Each row is where one point has got to under a steady rotation. How many ticks took it there?
The counts run from 0 to 338.
[146 159 145 129 117 130 159 166  98  61 162 137 141  94 118  97 146 156
 124 160 113 119 151 131 127 126 120 143 146 128 106 136 188 158 168 133
 164  84 146 133  94 111 153 170 151]
238
[109 140 145 134 131 119 158 164  95  77 118 131 131  89 140 153 157 102
 151 120 116 142 163 133 150 136  77 101 110  93  87 158 152 166 156 166
 115 149 157  97  95 168 172 123  95]
57
[118 142 147 100 115 145 105 112 119 115  98 123 110 167 155 145 197  96
 158 128 131 118  96 157 145 141  71 130  89 107 123 127 116 122 140 132
  84 194 147 111 144 157 118  91 146]
168
[129  89  95  98 161 149 153 126 154 130 114 102 124 135 142 153 154 155
 119 153  88  88  95 150 176 101 138 112 171 138 134 159 148 109 147 128
  92 140  94 170 126 152 102 164 158]
6
[137  98 133 112 149 164 147 142 125  60 137  96 153 137 135  98 150 109
 153 132 156 167  58 154 138 125 147 135 102 111 132  79 124 103  66 128
 109 125 121 138 112 107 117 105 126]
260
[122  86  96 139 140 137 184 125 147 133 141 121 138 125 139 135 126 150
 120 120 104  91 106 130 162  93 156 108 166 164 127 157 144 114 127 124
  90 116 103 151 101 172  73 184 150]
8
[154 129  78  90 111  89 135 103 113 114 127 162 128 106 134 130 153 145
 124 163 105 130 132 168 164 114 121 154 136 161 101 177 162  93 147 152
 162 126 126 160  96 125 138 187 179]
22
[101 136 116 153 103 115 128 152 137 130 103 161  91 107 137 126 120 153
  71 136 153 179 167 100 141  92 129 113 103 138 105 168 164 146 157 156
 154 107 178 161 137 174 145 135 102]
328
[143 137 104 136 129 134 152 119 121 154 127 176 120 100 114 130 100 136
  88 103 141 129 134 150 129 161  99 149 107 181 108 130  67 135 146 158
 127 139 155 208 157 158 129 100 113]
297
[145 145 160 127 134 154 113 148 130 137 190 145 135 105 117 154 103 155
 139 102 117 104 135 142 126 146 111 103 143 139 108 124 107 142 183 115
  92 114 155  58 116  57 165 121 117]
70
[126 119 131 142 135 119 171 158 100  70 176 138 164 134 129 122 135 130
 146 135 131 136 114 126 126 114  96 107 107 179 111 160 126 116 140 145
 119  96 146  80  76 160 148 192 110]
41
[138 139 136 148 120 138 127 149 154 174 108 130 106  66 119 165 110 157
 101  78 103 117 150 123 144 140 119 130 151 121 110 104  90 132 139 121
  99 205 120 153 157  89 130  83 142]
84
[119 196 120 107 105 133 151 162 129 148 146 157 138 189 118 125 101 159
 131 159 126  87 111  95  82 152 105 159  82 158 138 121 120 124 132  90
 127 126 104 129 155 124 103 120 151]
317
[ 50 154 168 125 123  97 140 110 102 151  87 103 135 137 126 130 124 100
 110 145 132 117 133  86 110 149 138 118 120  95 132 134 116  83  64 167
 158 117 117 147 128 175 110 124 140]
30
[163 131  96 111 141 154 121 110 100 137 141 147 140 152 121 146 144 102
 188 129 114  99 114 180  79 173 124 164 124  85 145 123 119 155 132 101
  97  90 120  70 136 143 125 118  97]
288
[168  93  54  91 157 147 129 115 138 128 139 171 142 139 136 143 124 106
 154 138 138 164  95 208 151 139 153 141  97 126 121 131 116 133 124 135
 138  95 128 151 133 120 141 105  84]
292
[126 154 110 141 126 115 167 131 113 173 125 171 126 113 113 122  93 134
  86  95 133 108 146 134 124 164  87 164 114 170 114 123  72 134 148 150
 137 153 145 193 168 158 125 102 126]
298
[115 103  74  80 113  94 131  85 105  95  82  83 124 123 108 155 126 130
 151 150 127 146 148 100 131 133 152 119 131  74 136 116 166  85  84 144
  94 130 107 111 129 119 134 144 163]
140
[ 97 117 137 143 144 127 196 140 140 164 139 139 139 138 140  97  87 143
 108 134 121 126  98 101  96 120 148 159 162 133 145 119 108 101  79 117
 124  68 129 106 132 159  89 173 121]
12
[107 135 109 124 120  92 189 114 117  93 112 158 131  85 128 123 130 137
 118 148 129 134 152 130 151 129 103 139 147 147  88 159 153 111 114 181
 122 118 132 175  90 192 125 184 143]
25
[105 153 147 147 126 134  76 111 123 196  83 128  91 147 151 122 179 118
  86 139 126 126 143 158 105 119 152 150 159  95 141 141 146 161 145 136
 151 127 139 136 173 165 103 113 153]
0
[120 178 134 149 154 139 161 169 156 127 144 177 159 109 136 123  70 143
 133 141 132 112 156 123 107 139 138 141 148 171 122 119 122 166  88 141
 129  81  90 160 106 170 128 137  84]
209
[153 132 150 132 124 144 102 149 124 150 183 132 133 113 120 156  96 148
 128  89 108 100 129 121 136 131 125  99 145 145 125 116  99 122 174 112
 103 130 146  63 124  43 161 113 130]
69
[111 166 162 118 151 169  82 157 124 176 142 164 138 151 164 123 127  88
 116 132 130 134 101 175 115 149 132 142 119 118 136 120  90 139 137 133
 150  88 170  98 154 120 150  85  91]
181
[174 132  91  78 123  95 130  93 126 120 120 151 121 113 139 132 146 143
 132 176 100 126 119 162 157 118 115 178 135 144 119 154 157  85 159 138
 165 117 128 159 113 118 146 182 174]
21
[ 69 169 144 130 116 125 121 192 123 139  85 110 112 177 139 115 151 140
  76 152 127 121 131  80 117 112 101 116 103 138 133 143 159 132 139 134
 155 172 125 157 156 157 125 114 148]
332
[129 100 172 155  99 110  89  75 112 133 115  68 105  99  94 129 140 159
  96  91 135 140 153  77 134  98 132 105 152 123 139 106 121  92 140 139
 115 159 137 114 120  93 135 134 167]
249
[102 129 143 158 132 109 210 161 150 102 113 118 119 129 122 129 139 165
 140 154 127 123 152  87 113 110  94 117 129 119 104 156 167 164 116 120
 124 137  82 141  97 180  99 167 116]
224
[121 111 150 156 129 133 136 164  85  97 148  90 115 116 109 130 196 148
 132 123 107 132 127 140 110 125 116 114 155  77 104 143 156 141 150 118
 103 128 149  50 117 117 132 164 155]
254
[118  75  92 124  95 124 131 104  98  97 113 107 112  87 131 155 122 136
 132 108 129 164 143 118 143 113 189  80 107  88 132 154 154  88 106 148
 110 100 159 106 113 134 121 148 152]
143
[140 103 132  97 138 131 124 134 103  92 147 109 143 115 127 173 146 149
 133 163  88 101 115 133 150 120 111  95 122 141 132 182 120  78 174 139
 123  90 146  91  95 109 160 191 131]
38
[110 151 112 113  93  80 132  86  89  99  94 100 123 164  98 112 153 126
 146 152 136 120 158  95  96 141 101 151 114 128 135 110 167 116 104 137
 102 165  96 115 131 152 107 139 189]
137
[133 165 170 108  83  93  80  55 117 126 126 134 132 130 125 136 101 114
 152 115 163 142 136  95 128 133 116 142  76 138 136 100  97  81 105 145
 144 142 138 126 103  90 138  97 147]
49
[119 119  94 113 148  94 145 124 167 169 148 163 134 136 131 152 109 124
 131 115 127 105 136 171 192 130 100 106 161 192  82 140 130 135 143 148
  98 178  96 144 113 112 132 127 135]
189
[124 108 135 147 141 147 159 144 101 169 138 114 126 116 105 150 115 148
 106  82 103  92 103 131  96 175 101 132 144 124 128 113  43 100 132 114
  76 149 143  99 171 122 113 123 130]
283
[116 116 139 135 115  94 174 128 104 112 127 125 112 145  98  74 140 168
  64 154 153 153 121 109 107 128  79 160 119 163 108 128 123 113 155 142
 177 115 168 161 149 124 129 154 162]
132
[162 115 129 117 138 102 127 109 158 144 102 116 101 113 118 159 142 172
 107 163 101 113 163 112 153  95  90 131 149 135 125 163 150 133 195 125
 173 146 106 155 121 102 164 155 126]
219
[153  75 108 150 121 116 127  94 115 113 150 127 123 127 107  94 123 162
  83 141 166 174 135 123 127  92 141 134 114 170 133 144 133 115 157 144
 167  63 170 161 120 132 131 167 123]
129
[132 173 139 145 133 124 137 123 146 175 157 159 115 120  82 118 117 175
 121 140 121  90 164 145  72 167 106 165 181 132 107 107 134 172 138 105
 112 111  94 137 146 107 107 143 151]
103
[122 162 134 155 139 123 139 166 100  56 147 133 153 118 114  80 151 131
 120 160 153 152 155 137 120 115 119 138 136 152 105 124 191 174 122 159
 154 104 122 137  91 145 147 159 135]
240
[ 90 136 153 148 138 132 166 169 154 109  90  97 133 151 125 134 117 164
 134 159 142 155 123  78  89 106 142 121 109 115 144 115 140 119  45 120
 133 126  66 127 122 147 102 142 102]
227
[122  65  85 124 140 152 152 133 153 150 128 132 112 147 131 170 118 158
 110 135 130 135 112 128 150 105 150  74  90 129 123 195 122 122 161 121
 133  90 133 154 141 149 118 139  78]
310
[ 98 135 137 139 104  93 161 135  91 119 129 127 111 160  95  74 155 168
  74 157 153 145 132 120  90 131  79 154 117 168 110 134 130 114 142 142
 165 131 152 146 150 119 117 153 188]
133
